rotation steps, each row followed by its count of steps
The counts run from 0 to 199.
[152 116 143 141 132 166 181 121 126  88 120 117 133 165 142 117  92 140
 151  75 136 160 126 149 124 120 148 135 130 143 105 140 187  85 102 133
 166 181  65 120 122 100 156 172 127 140 103 142 125  85 124 110 140 100
 161 148 136 160 136 141 108] | 83
[113 103 144 121 166 140 165 129 109 116 121 109 119 155 126 122  77 112
 119  55 156 124 132 152 120 123 167 116 148 129  75 136 171 105 110 149
 168 175  91 124 156 117 172 181 140 120 123 131 132  80 142 120 124  97
 178 109 126 144 150 147 126] | 134
[189  75 143 139 143 145 170 122  98 112 108  80 143 145 105 111  91 130
 139 107  96 135 124 139 120 130 146 110 155 160  95 122 146 113  96 104
 156 206  97 115 128 116 132 141 167 120 107 115 133 122 122 132 148 133
 183 117 131 166 132 115 119] | 69
[167  90 141 126 143 139 182  96 109 132 132  84 158 173 123 146  93 115
 149  99 103 131 119 119 137 112 138  91 151 126 107 115 171  91  85 140
 160 211 105 129 122 159 171 159 126 136 108 131 111 110 135 136 121 121
 159 102 139 155 141 130  87] | 192
[153 119 146 123 155 128 182 120 111 128 139  49 142 172 105  82 107 111
  97  67 105 137 141 138 121 125 157 107 121 144 118 130 147 110  95 130
 177 204 118  99 136 120 143 145 155 132 111 112 150 141 101 122 139 128
 157 120 150 149 163 136 118] | 120
[168  79 146 120 125 140 157 112 103 118 103  92 150 164 102 134  81  92
 157  85 113 139 125 113 141 151 153 133 156 111  63 120 152  94 138 134
 166 195 117 119 140 119 154 164 145 111 111 124 112 112 130 144 147 132
 182 108 136 156 141 149 133] | 182
[155 117 164 119 145 162 145 121 125 141 130  82 140 153 121 137  76 107
 133  66 130 126 143 138  93 124 156 135 122 121 101 116 161 115 116 137
 184 197 114 125 152  74 123 179 124  98 130  94 130  92 133 132 151 150
 168 126 125 159 158 117 120] | 175
[176 108 141 127 152 181 163 128 134 111 115  80 144 147 121  92 113  80
 124  81 117 135 121 123 109 137 147 138 140 109 120 130 159 106  97 137
 165 194 129 123 116  88 132 139 123 150 101 120 153  92 109 120 153 131
 164 132 126 167 186 146 106] | 169
[136 112 176 116 160 154 145 104 129 140 112  92 142 154 119 136  85  93
 145  73 130 122 145 124 109 129 156 136 132 106 118 107 166 107 103 127
 171 200 127 106 141  69 142 174 129 110 111 109 119  89 137 127 166 148
 188 114 134 151 150 127 120] | 177
[160 138 157 150 166 138 173 134 107 112 141  64 126 181 140  98 122 113
 121  63 112 118 111 122 100 160 153 135 125 157 128 125 140  97  81 133
 138 208 127 123 113 116 136 177 147 149 118 129 146 120 130 121 136 131
 159 117 137 173 136 136 104] | 116
[169  74 137 132 143 158 173 122  91 122 122 103 145 131 121 137  93 112
 125  66 107 124 103 129 109 125 146 102 145 150  92 118 147 121  83 141
 161 200 124 139 125 154 144 176 130 133 132  99 129  87 151 150 136 114
 151  91 118 171 151 101 101] | 61
[180  93 133 125 138 176 160 127 133 120 121  85 141 142 123  93  88  93
 120  82 111 138 123 119 105 142 163 132 116 119  94 132 155 117 109 127
 185 196 134 110 109  96 122 161 124 130 112 106 154  89  98 127 153 134
 157 129 117 174 185 146 124] | 171
[173 113 119 102 131 177 167 132 130 111 123  65 135 168 109 100  67 122
 133  98 112 125 122 130 122 146 152 122 147 147  79 133 154 108 110 163
 150 182  92 156 162 117 151 167 125 141 131 110 146 102 106 127 131 100
 154 138 121 190 148 153 108] | 30
[179  99 144 153 177 138 168  94 105 114 112  78 158 164 114 114 111 107
 150  78 116 115 121 131  89 104 141 136 129 164 120 132 130  98  73 112
 167 200 109 120 118 140 150 121 150 135 114 135 133 111 139 139 143 114
 164 132 136 161 149 123 121] | 199
[157 107 122 109 127 156 164  96  97 100  90  83 122 164  85 131  67 124
 146  98  99 103 113 163 130 131 131 125 144 157 124 122 154 107 105 158
 155 186 103 116 147 121 132 135 150 180 102  96 112  99 131 122 146 125
 168 119 152 176 127 138 134] | 153
[143 102 149 122 177 145 174 127 104 118  96  78 115 141 133 101  95  86
 144  86 105 113 104 153 108 111 154 134 147 150 116 114 150 124  94 134
 158 187 146 102 147 110 115 112 156 145 131 122 145  77 139 112 154 122
 187 134 124 173 151 148 116] | 15
[168 118 148 135 178 121 171 130 101 120 143  50 137 178 122  84 117 104
 109  75 113 125 124 125  98 142 158 121 125 146 123 127 134 101  95 122
 156 212 123 116 126 113 153 154 154 138 118 125 160 134 122 124 132 126
 164 110 137 154 152 134 110] | 118
[120 131 133 128 166 137 175 121 119 115 103  91 129 176 135 101  94  93
 145  75 120 141 138 113 117 157 162 139 165 118 115 132 165 108  90 118
 173 181 125 102 164  93 153 138 153 126 134 141 142 106 115 114 135 131
 197 107 161 162 163 143 139] | 128
[162 116 138 139 135 152 142 108 124 119 106  86 132 175 111 122  89  95
 134  64 145 100 138 136  93 137 148 168 112 130  96 128 148  92 115 137
 202 184 109 110 115 100 134 157 131 137 109 118 117  91 125 127 154 132
 161 141 148 164 145 162 141] | 43
[149  94 173 120 150 141 153 105 120 124 105 106 143 157 114 122  77  89
 152  96 123 126 139 112 130 147 156 133 139  99 101 106 161  95 119 118
 158 199 134  95 123  73 150 176 131 125  97 117 118 105 124 122 156 153
 188  98 145 150 138 144 127] | 179
[138 116 175 141 166 143 184 113 108 129 110  88 140 147 125 141  73  91
 162  80 121 129 129 155 104  80 135 150 121 132 103 118 159 118 121 139
 165 195 122  97 151 101 118 144 128 124 108 130 106  92 142 114 144 131
 167 154 116 164 155 147 118] | 95
[132  99 141 135 151 140 192 108 100 112 116 110 116 134 136 116  89  97
  90  78  98 139 115 170 121 102 146  91 133 146 132 122 184 106  99 154
 174 187 114  90 120 150 141 156 132 162 102 111 140  87 121 115 135 107
 168  99 133 162 161 149 112] | 9
[142 113 161  95 171 167 166 126 117  99  99  92 125 152  97  86  74 109
 149 105 118 118 118 135 142 149 150 134 157 134 119 120 154 107  98 147
 108 182 118 130 152  79 151 161 138 175 104 119 135 101 128 107 153 125
 186 117 134 162 139 153 113] | 25
[128 106 154 123 170 141 192 123 134 121  99 128 129 136 135 110  78  79
 120  98 119 108 127 125 123 118 152 121 166 134  95 107 172 103  86 133
 146 181 116 111 130 128 169 160 121 152 103 148 119  76 122 107 138  95
 190 110 129 157 154 157 119] | 138
[126 102 139 137 168 134 188 105 100 116 122 101 124 140 130 119  91  86
  99  87  98 141 115 160 116 103 142  93 131 142 131 124 178 103  96 147
 177 189 111 100 124 146 152 144 137 153 110 114 150  89 118 114 130  97
 170 100 133 158 157 151 112] | 8
[121 112 182 123 177 140 163 113  84 104 121  80 150 162  95 116  85 112
 158  81  94 116 120 119 146 134 139 139 113 135  97 108 139 100  98 153
 109 188 134 112 135 105 166 170 139 162 110 113 117 102 144 117 148 100
 141 123 133 169 138 156 100] | 106
[161 128 156 146 175 126 174 135 108 115 147  57 129 180 132  89 119 101
 117  66 116 122 112 122 104 150 156 131 122 148 127 129 130 106  86 126
 141 211 127 125 119 110 150 165 149 139 123 127 151 128 128 125 131 129
 164 111 134 165 140 132 109] | 117
[110 131 138 163 169 127 169 130 100 101 122 104 118 176 150 134 109 113
 135  76 124 122 118 145 104 132 148 136 124 142  99 129 163  88  82 134
 170 171 101 112 119 123 167 164 148 146 126 139 134  72 141 111 122  74
 154 122 138 173 145 159 117] | 3
[119 119 148 156 185 118 174 122  94 110 125  98 127 160 142 115 107  86
 123  88 121 130 113 147  91 112 144 120 129 143 104 126 162  95  88 127
 168 190 103 118 124 121 174 145 143 134 132 130 156  80 137 108 115  75
 164 107 137 163 143 153 106] | 5
[165 129 156 123 153 147 164 115 147 123 132  80 135 175 132 103  73 104
 121 108 140  97 128 128  91 147 143 137 122 134 127 113 158  93  97 129
 151 196 108 139 111  85 161 189 111 154 110 118 138 103 116 111 125 128
 165 115 133 164 138 150  95] | 35
[155  70 142 142 152 158 166 105  99 114 115 114 148 127 114 126  94  98
 125  82  94 131 110 107 118 135 148 107 142 138  85 118 151 116  81 128
 163 190 128 126 104 150 153 168 126 144 127 108 140  84 129 149 155  98
 156  98 116 174 155 135 107] | 59
[148 114 145 131 132 172 159 122 114  95 132 103 130 153  98 114  85 127
 112  71 140 143 118 153 113 148 131 124 126 138 123 136 176  93 103 153
 155 193  84 143 106  99 145 180 115 168 109  95 153  86 128 118 134 132
 147 112 137 161 152 141  89] | 164
[172 113 151 127 157 172 162 134 133 110 113  77 141 148 120  94 112  73
 131  71 124 134 114 130 104 140 143 143 145 110 123 132 163 101 100 145
 153 195 121 132 124  85 134 138 116 150  99 120 154  95 123 122 151 135
 166 131 127 164 184 135 103] | 168
[170  98 146 120 152 142 173 118 107  86 121  93 141 182 129 108  81 135
 170  80 124 131 114 121 115 133 160 139 136 146 125 109 141  92  95  97
 143 170 109 120 148  72 173 152 143 158 125 126 141 107 127 116 131 108
 175 105 165 158 133  99 126] | 76
[144 117 142 126 136 135 184 124 110 120 122  74 134 161 105  97  85 134
  93  51 115 137 153 141 125 132 158 115 120 149 114 131 155 112  90 129
 185 191 108  88 138 118 135 159 150 143 111 104 127 126 105 115 147 141
 164 123 160 155 162 134 135] | 122
[153 112 132 133 153 157 153 119  93  85 100  70 128 176 100 109  84 116
 168  93 121 110 102 139 102 154 136 159 131 150 105 123 140  95  91 129
 145 183 107 144 137  90 146 136 152 174 139 113 147  74 137 112 127 108
 154 122 153 183 129 151 110] | 157
[164  93 156 132 153 123 178 100 110 128 132  96 163 171 127 138  78  98
 155 105 111 122 119 101 120 121 142 108 140 133  91  99 157  93  89 120
 153 208 115 137 124 144 188 165 120 137 131 132 126  90 140 133 115 112
 158  92 140 157 128 129  89] | 190
[166  75 152 123 132 140 158 116 105 119 104  99 148 161 106 127  79  94
 153  92 117 142 126 112 137 150 151 129 154 103  68 113 155  95 141 121
 162 205 121 106 133 106 151 171 139 115 103 126 121 108 119 136 145 141
 188  95 141 151 138 149 132] | 181
[178  97 141 128 129 169 155 125 121 128 133  88 141 149 121 119  76 108
 119  71 126 133 131 134  95 133 161 128 116 127  85 123 153 121 127 125
 199 194 117 118 134  95 119 177 127 112 131  96 147  90 114 140 148 136
 152 123 117 175 170 133 119] | 173
[154 104 151 102 158 161 168 128 116  86  98  89 125 157  97  81  70 109
 151 110 114 121 109 127 144 157 147 134 160 142 102 116 152 105 104 139
 114 184 115 122 143  85 150 161 139 177 106 130 138 105 114 107 144 117
 179 119 133 166 136 162 110] | 26
[165  84 147 124 147 155 165 124  88 130 127  93 142 140 131 142  96 117
 126  63 103 113 109 136 109 119 153 106 151 150 103 117 152 118  78 149
 151 196 127 137 135 135 141 173 132 132 131  96 121  87 158 143 139 117
 156  94 118 174 154  94  94] | 62
[179  97 131 115 138 165 156 100 107 106 105  88 135 162 108 119  95 146
 148  66 105 126 129 138 121 129 166 121 144 169 125 132 151 101  87 132
 161 184  86 117 155 107 141 154 164 129 109 104 123 127 121 146 168 111
 184 125 148 175 125 100 134] | 72
[157 100 123 110 135 151 171  89  95 110  93  85 127 167  82 128  64 112
 138 106  98 111 109 163 123 120 127 113 149 156 134 118 158 106 110 155
 163 184 100 112 151 128 137 126 142 173 108  99 116 111 122 120 143 130
 172 105 151 175 126 139 127] | 152
[164 120 152 149 155 161 178 120 128  92 119 115 137 167 154 117  99  99
 154  70 144 151 115 137  94 116 146 150 135 141 115 138 180  80 108 128
 158 185  79 132 138  98 157 164 115 132 109 152 143  94 131 120 138  98
 169 148 130 161 136 140 107] | 85
[185 114 128 119 130 149 168 107 140 129 125  55 144 186 109 117  86  96
 112  98 125 115 130 150 108 132 141 119 138 113 110 134 166  90 130 150
 185 200 100 118 126 116 141 152 130 139  88 119 123 125 107 119 126 143
 167 115 139 157 166 159 118] | 39
[136  92 141 115 155 151 166 109 102 114 103  91 117 137 117 100  59 125
 137 116  96 138 110 140 126 133 162 110 119 164 113 116 155 135 104 127
 164 185 127 101 146 105 115 154 165 145 141 106 160  86 111 119 152 121
 188 111 125 179 139 154 128] | 18
[156  87 151 128 174 121 170  91 100 120 101  83 127 155  98 114  60 105
 132 129 120  96 107 155  96 111 138 115 127 163 116 103 141 109 107 115
 153 205 106 111 127 115 144 144 148 153 111 110 139  99 131 116 135 116
 184 100 134 161 114 151 122] | 149
